In the rows, zero is written as 128.
The same turns and mirrors carry the whole set onto itself and the rows of a family onto each other. Which other rows belong to the same family as each row named below? List them in the order they appear above.
These 30 rows form 6 families of 5 rows each.
Q504: [125 130 119 137 153 173 117 153 172 119 114 113 105 116 117 103 118 134
 137 138]
Q322: [118 119 160 130 119 136 107 118 158 148 106 107 119 102 137 114 141 128
 101 114]
Q705: [109 124 115 148 130  98 140 134 176  99 129 143 136 123 165 127 135 125
 115 127]
Q854: [127 158 127  88 131 131 153 111 106 128 113  97 106 144 136 150 137  94
 165 138]
Q599: [134 142 107 156 115 103 138 128 130 102 116 159 134 105 154 166 168 128
 155 133]
Q588: [120 145 116  86 100 122 152 105 125 134  90 107 133 115 134 147 163 125
 183 128]
Q286: [112 165 114 102 123 138 137 152 156 168 105  89 109 129 115 128 120 128
 156  98]
Q815: [113 147 143 130 155 129 100 113 159 122 129 107 119 132 126 113 107 145
 104 110]
Q873: [122 160 141 102 142 147 118 117 136 144 110  80  91 136 116 121 122 106
 128 126]
Q536: [146 156 124 135 113 121 148 141 104 140 105 127 117 107 137 175 170  99
 166 125]
Q943: [141 115 126 164 148 124 159 139 115  94 138 139 152 123 137 154 124 123
 167 126]
Q977: [115 139 129 133 148 105 125 100 142  93 136 142 149 134 153 139 110 156
 128 112]
Q801: [113 131 124 126 100 100 150  96 121 119 120 127 163 116 141 153 145 152
 172 106]
Q920: [157 166 118 125 123 170 115 140 129 151 127  88 111 126 121 100 139  98
 144 128]
Q727: [ 99 146 105 121 130 134 120 144 194 136 115 119 111 125 142 108 120 145
 122 116]
Q714: [131 110 127 169 157 140 127 143 158  91 133 140 136 115 139 123 118 136
 130 136]
Q444: [132 158 126 119 123 108 168 147 116 154 115  93 130 130 123 163 136  96
 170 100]
Q358: [135 164 130 133 113 152 118 152 122 174 103 103  93 106 114 149 151 117
 152 109]
Q498: [114 114 152 152 114 107 122 104 138 127 131 127 155 109 141 131 131 153
 121  98]
Q437: [164 155 101 130 126 126 146 126 115  98 137 147 166 126 162 136 145 123
 169 128]
Q236: [149 157 118 151 135 154  93 135 157 130 139 107 132 121 121  90 125 136
 120 114]
Q418: [125 148 119 106 134 105 159 101 110  96 127 133 142 144 161 159 129 124
 166 129]
Q149: [122 138 137  88 110 146 126 119 150 151  81  93 107 106 131 125 161 110
 137 135]
Q395: [168 164 105 110 118 151 149 136 103 131 125 113 132 130 145 130 153  90
 174 136]
Q106: [113 142 105 166 117 120 107 129 165 111 123 158 127 105 143 135 148 165
 131 120]
Q303: [131 133 129 145 126  82 171 136 127 109 129 127 147 128 154 162 145  94
 144 118]
Q11: [132 147 111 114 142 175 140 154 138 138 104  97 102 124 103 127 123 119
 181 133]
Q68: [142 141 116 131 138 146 167 146 102 119 121 110 134 126 115 157 127 112
 199 126]
Q849: [114 157 118 151 115 151  95 143 160 155 116 122 102 104 118 123 135 156
 129 106]
Q12: [155 150 106 154 137 127 111 126 147  98 147 144 166 122 146 111 127 151
 137 114]

The rest of the family of Q395: Q920, Q437, Q236, Q12
The rest of the family of Q149: Q322, Q588, Q801, Q498
The rest of the family of Q727: Q705, Q286, Q444, Q303
The rest of the family of Q815: Q854, Q873, Q977, Q418

The same turns and mirrors carry the whole set onto itself and the rows of a family onto each other. Which other rows belong to the same family as each row named below? List them in the order they appear above.
These 28 rows form 7 families of 4 rows each.
Q340: [134 155 130 186 115 121 173 103 127 109 106]
Q193: [145 139 147 170  94 103 162 139 131 101 155]
Q182: [ 97 143 119 170 125 139 150 123 133 116 103]
Q257: [128 155 131 172 134 138 156 134 157 115 105]
Q708: [118 113 107 152  94  83 126 109 119 144 168]
Q199: [143 145 124 149  97  99 177 140 118 106 164]
Q251: [128 157 144 157 113 123 174 109 140 104 101]
Q177: [141 127 110 135 107  72 131  85 147 157 148]
Q363: [144 130  92 132 114  79 142 119 135 152 172]
Q619: [125 161 116 153 134 135 177 138 138 111 114]
Q178: [138 150 130 141  80 107 153 125 133 102 172]
Q957: [117 148 146 168 122 129 179 136 134 111 119]
Q297: [146 129  99 165 113  76 133  80 134 158 146]
Q798: [127 147  82 137 150 117 141 117 157 157 123]
Q510: [150 136 130 177  88  83 164  98 112 117 151]
Q195: [135 139  98 128 101  95 119 106 153 146 173]
Q491: [145 137 143 147  82  81 165 105 123 111 152]
Q902: [135 125 142 157  92  86 165 130 120 125 172]
Q533: [150 120 115 152 104  76 125 117 145 148 175]
Q179: [122 168 126 149 111 145 157 128 150  99 123]
Q761: [120 157  94 136 132 133 125 108 170 142 125]
Q937: [129 118 106 144 124  80 131 109 147 173 160]
Q36: [111 141 111 154 151 125 145 116 161 158 109]
Q507: [113 130 134 168  87 109 158 127 108 101 148]
Q671: [125 147 111 144 138 114 140  90 164 149  98]
Q670: [131 147 100 173 140 113 141  85 149 150 100]
Q548: [102 127  91 153 133 114 117 102 145 158 121]
Q318: [133 136 100 155 143 111 119 113 171 161 125]

The rest of the family of Q708: Q182, Q507, Q548
The rest of the family of Q798: Q199, Q363, Q619
The rest of the family of Q902: Q957, Q937, Q36
The rest of the family of Q193: Q257, Q533, Q318
The rest of the family of Q251: Q177, Q491, Q671

The same turns and mirrors carry the whole set onto itself and the rows of a family onto each other. Which other rows belong to the same family as each row named below? List them in the order they appear above.
These 30 rows form 5 families of 6 rows each.
Q569: [138 120 167 109 131 158 111 100 132 112 131 149 111 151 148 107 138 128
 128 143  91 142 193 102 105]
Q459: [112 122 133 125 114 139 118  85 149 111 152 161 139 184  79  96 112 146
 132 142 138 117 134 143 120]
Q228: [129 146 149 133 140 146 119  90 153 131 148 163 137  72 103 131  87 127
 110 114 122 122  91 106 127]
Q258: [128 139 133 146 120 157 153 122 139 124 148 155 158  98 105 157 105 144
 172  98  91 126 127 113 155]
Q134: [150 149 147 136 143 152 117 128 127 125 138 180 144  66 130 129 100 125
 101 119  81 135 137 112 121]
Q640: [118 126 161 104 132 140 127 102 153 107 142 150 129 181  94  90 131 138
 129 150  99 140 184 140 109]
Q869: [115 142 159 117 121 148 161 112 143 141 114 125 131 123 137 136 109 128
 154 100  76 148 187 129 129]
Q402: [137 120 160 127 152 135 140 119 146 114 141 126 142 179 127 121 151 117
 122 161  83 131 179 139 117]
Q788: [137 123 134 152 140 152 120  99 168 108 157 151 171  93 101 146 118 142
 108 127 131  86 121 125 147]
Q620: [173 127 130 142 140 139 122 119 158  96 137 172 159  84 107 150 106 130
 119 121 124 130 113 115 152]
Q901: [110 143 126 136 125 120 134  88 152 129 147 162 134 133  88 114  80 124
 113 120 131 120  85 143 121]
Q231: [146 117 133 119 152 138 134  85 177 124 145 156 159 116  86 111  89 132
 110  97 155 135 111 132 140]
Q680: [109 150 156 113 139 119 150 107 150 133 143 155 139 169  88  90  96 122
 115 138 103 150 118 161 113]
Q429: [142 126 147 132 124 167 104 103 159  93 149 180 150  76 106 123 115 158
 119 116 118 103 148 108 137]
Q64: [100 140 139 129 120 156 148  93 126 171 143 131 156 161  94 126  91 135
 167 109 122 141 138 131 128]
Q272: [119 118 144 123 118 160 110  68 167 112 156 163 141 124  92 106 103 154
 125 113 155 105 117 113 132]
Q88: [158 124 147 152 140 174 107 111 128 124 145 152 164  95 158 147 130 133
 106 131 115 101 147 104 137]
Q259: [155 124 143 138 115 166  96 116 122  98 134 176 130 107 146 132 129 140
 125 139  95 116 173  98 122]
Q895: [145 131 143 118 148 112 134 115 148 121 120 136 138 178  89 125 118 105
 124 164 103 162 166 146 115]
Q658: [162 129 164 108 149 132 131 113 148 123 104 136 127 130 149 121 118 105
 107 132  96 166 191 126 118]
Q154: [124 140 171 105 154 128 143 106 133 133 136 141 110 163 127 103 119 104
 124 146  76 167 140 123 101]
Q276: [119 124 154 127 138 140 137  91 147 135 151 127 156 201 111 104 129 128
 118 154 132 120 135 152 124]
Q393: [154 114 160 129 154 160 128 113 140 123 137 135 139 124 168 128 142 120
 103 128  86 124 191 115 120]
Q964: [104 149 146 130 118 136 154 116 133 145 128 125 142 158  92 145 109 126
 171 135  82 145 168 137 127]
Q674: [139 125 136 121 143 131 124  87 144 145 139 141 152 182  85 108  96 117
 122 141 156 152 116 139 124]
Q555: [132 144 155 134 109 168 146 115 116 146 127 146 148 112 157 145 105 138
 163 101  94 141 147 108 146]
Q45: [115 117 142 131 142 143 138  76 178 128 158 133 163 145  96 109 111 139
 103 115 151  97 122 151 134]
Q93: [181 133 154 133 131 153 111 115 124 119 114 159 144 104 166 143 114 117
 116 135 116 149 142 101 140]
Q329: [149 135 140 132 143 136 127 125 111 126 131 163 110 123 154 128 113 103
 117 133  64 152 155 112 101]
Q22: [107 127 132 127 132 156 161  96 160 148 151 140 154 113  89 128  89 143
 158  74 113 130 138 128 140]

The rest of the family of Q402: Q788, Q88, Q276, Q393, Q45
The rest of the family of Q154: Q228, Q134, Q901, Q680, Q329
The rest of the family of Q22: Q258, Q869, Q64, Q964, Q555

The same turns and mirrors carry the whole set onto itself and the rows of a family onto each other. Which other rows belong to the same family as each row named below? List them in the order they appear above.
These 18 rows form 3 families of 6 rows each.
Q824: [145 140 116 158 110 149  85 161 130 137 120 122 124 148 160 127 149 139
 142 163 158 120]
Q31: [145 131 120 157 136 133  98 181 119 131 121 119 133 137 177 112 146 138
 141 175 148 119]
Q467: [126 132  81 122 116 133 135 118 102 122 156 158 145 130 148  87 125 129
  93 118 154  75]
Q572: [158  96 141 150 143 150 132 124  98 137 122 144 114 135 188 122 158 137
 151 136  92 133]
Q905: [116 123 107 132  89 116 113 134 116 138 150 163 130 135 143  90 102 124
 101 102 150  91]
Q331: [105 121 128 129 123 124 173 121 129 129 166 151 136 115 119 137 142 126
 105 102 125  92]
Q941: [153 152 140 167 108 156 142 144 128 137 112 127 100 123 165 146 119 153
 122 131 122 153]
Q755: [136 152  92 151 132 114 109 161 134 135 116 119 125 160 167  98 148 138
 150 158 140 113]
Q382: [111 134 108 122 115 142 132 133 101 124 152 156 136 140 140 104 117 126
  84  97 139  67]
Q667: [ 90 104 108 127 156 136 147  93 123 131 156 150 149 115 151  81 137 135
  99 145 111 120]
Q296: [ 86 115 129 133 144 133 174 133 121 118 175 128 129 119 126 119 138 125
 100 109 110 106]
Q696: [ 86 106  90 113 148 157 133 121 114 125 163 157 143 124 154  80 133 143
  92 148 118 110]
Q664: [106 116 100 100 148 146 131 104 117 138 157 153 117 119 139  75 140 158
 123 164 113 113]
Q744: [108 110 127 140 121 127 175 121 101 148 176 106 131 109 137 141 135 127
 107 118 115 110]
Q886: [163 112 135 134 146 143 113 147 114 120 135 123 120 128 191 112 146 154
 160 137 117 157]
Q104: [158 154 126 166 113 165 132 169 125 141 103 135 116 115 146 144 118 159
 120 144 131 132]
Q485: [170 112 159 153 143 144 124 159 116 124 125 137 118 119 181 111 142 154
 140 131  99 146]
Q377: [152 135 104 180 100 163 142 152 143 137 134 144 124 117 151 152 102 156
 134 127 126 134]

The rest of the family of Q755: Q572, Q905, Q664, Q744, Q377
The rest of the family of Q824: Q467, Q331, Q941, Q667, Q886

The same turns and mirrors carry the whole set onto itself and the rows of a family onto each other. Which other rows belong to the same family as each row named below? List them in the order they appear above.
These 32 rows form 4 families of 8 rows each.
Q945: [ 84 141 103 138  98 104 143  87 122 129]
Q982: [150 121 124 149 114 121 176 109 160 152]
Q440: [117 113 149 154 144 133 148 136 175 135]
Q994: [119 143 155 173  95 103 151 103 149 123]
Q592: [ 92 142 102 138  85 101 163  79 134 123]
Q321: [122 132 146 166  78 116 149 104 139 108]
Q910: [ 98 126 144 159 111 116 173 115 176  71]
Q367: [ 84 126 134 167  98 120 167 114 176  78]
Q807: [105 126 130 172 107 127 182 117 179  80]
Q549: [113 108  78 113 113 114 167 118 134 138]
Q652: [ 81 133  76 136 121 105 171 117 157  89]
Q754: [ 85  95 103 133 134 129 156 147 167 102]
Q514: [102 119 153 148 135 127 158 136 188 137]
Q37: [100 116 143 164 146 128 158 123 185 140]
Q38: [ 74 129  94 129 124 107 175 100 161  85]
Q624: [101 104 102 128 147 130 146 148 169 113]
Q597: [ 81 103 102 133 139 125 131 142 162 116]
Q777: [104 139 149 166  79 111 157  92 149 114]
Q772: [108 148  98 137  99  92 160  88 127 134]
Q242: [ 65 135  86 146 125 116 177  99 163 100]
Q226: [119 136 159 155  88 104 153  94 141 109]
Q785: [140 127 134 134 109 117 170 115 161 162]
Q856: [ 70 130  86 139 102 111 173 102 160  86]
Q757: [104 108 159 164 128 130 156 131 175 131]
Q870: [143 123 130 139 127 120 157 114 152 163]
Q69: [121 117  88 104 108 115 156 131 146 139]
Q614: [ 84 107 106 120 131 126 143 152 173 113]
Q355: [132 120 135 145 109 115 167 103 144 165]
Q435: [127 115  83 112 130 119 155 125 143 140]
Q3: [130 107  82 120 107 117 145 127 136 130]
Q797: [ 92 127 134 171 116 117 162 132 178  77]
Q893: [ 94 142 110 125 100  94 155  80 127 121]

The rest of the family of Q893: Q910, Q514, Q38, Q226, Q785, Q69, Q614
The rest of the family of Q367: Q440, Q592, Q624, Q777, Q856, Q870, Q435
The rest of the family of Q945: Q982, Q321, Q807, Q37, Q597, Q242, Q3

The same turns and mirrors carry the whole set onto itself and the rows of a family onto each other. Which other rows belong to the same family as each row named below? List them in the order they appear above.
These 18 rows form 3 families of 6 rows each.
Q636: [ 96 134 142 124 107 126 133 114 107 131 131 149  98 145 133 137 102 127]
Q304: [144 125 113 173 143 104 105 124 140 160 107 124 168 130 101 116 166 133]
Q750: [171 146 115 161 139 112 127 154 150 145 110 106 167 148  93 130 150 104]
Q71: [116 162 127 112  95 100 137 125 130 129 162 134 114 149 162 136 112 137]
Q392: [161 127 114 170 142  97 107 145 144 166 131 128 170 130 104 131 166 129]
Q944: [125 139 134 123  97 116 160 128 112 148 170 148 115 147 141 135  94 133]
Q955: [127 157 124 135 116 118 147 143 123 134 159 149  80 137 156 126 123 145]
Q6: [159 121 112 159 136 100 140 162 149 156 128 123 190 126 109 136 130 121]
Q558: [160 134 114 157 147 116 117 134 144 141  89 105 162 145  92 141 146 111]
Q990: [113 147 118 132 118 120 140 120 121 134 133 146  78 136 154 126 116 153]
Q160: [131 137 106 167 134 109 115 164 160 147  96 123 174 140 105 113 146 119]
Q141: [174 131 120 157 141 114 138 131 139 144 107 104 174 136  94 135 139 107]
Q505: [126 144 133 133 121 121 162 118 112 128 150 146  90 123 154 122 114 145]
Q196: [134 109 127 158 149 112 120 142 137 136  92 125 178 115 102 140 135 112]
Q326: [103 163 123 131  91 123 135 141 127 143 149 148 100 166 137 111 112 131]
Q40: [111 152 146 109 103 106 137 114 117 116 153 135 114 134 160 137 113 127]
Q924: [156 119 133 170 149 105 117 131 131 154 123 128 175 114 100 125 163 120]
Q637: [100 164 131 115  97 108 133 112 127 120 139 131 111 148 159 118 117 135]

The rest of the family of Q924: Q304, Q392, Q955, Q990, Q505
The rest of the family of Q196: Q636, Q944, Q6, Q160, Q326
The rest of the family of Q141: Q750, Q71, Q558, Q40, Q637

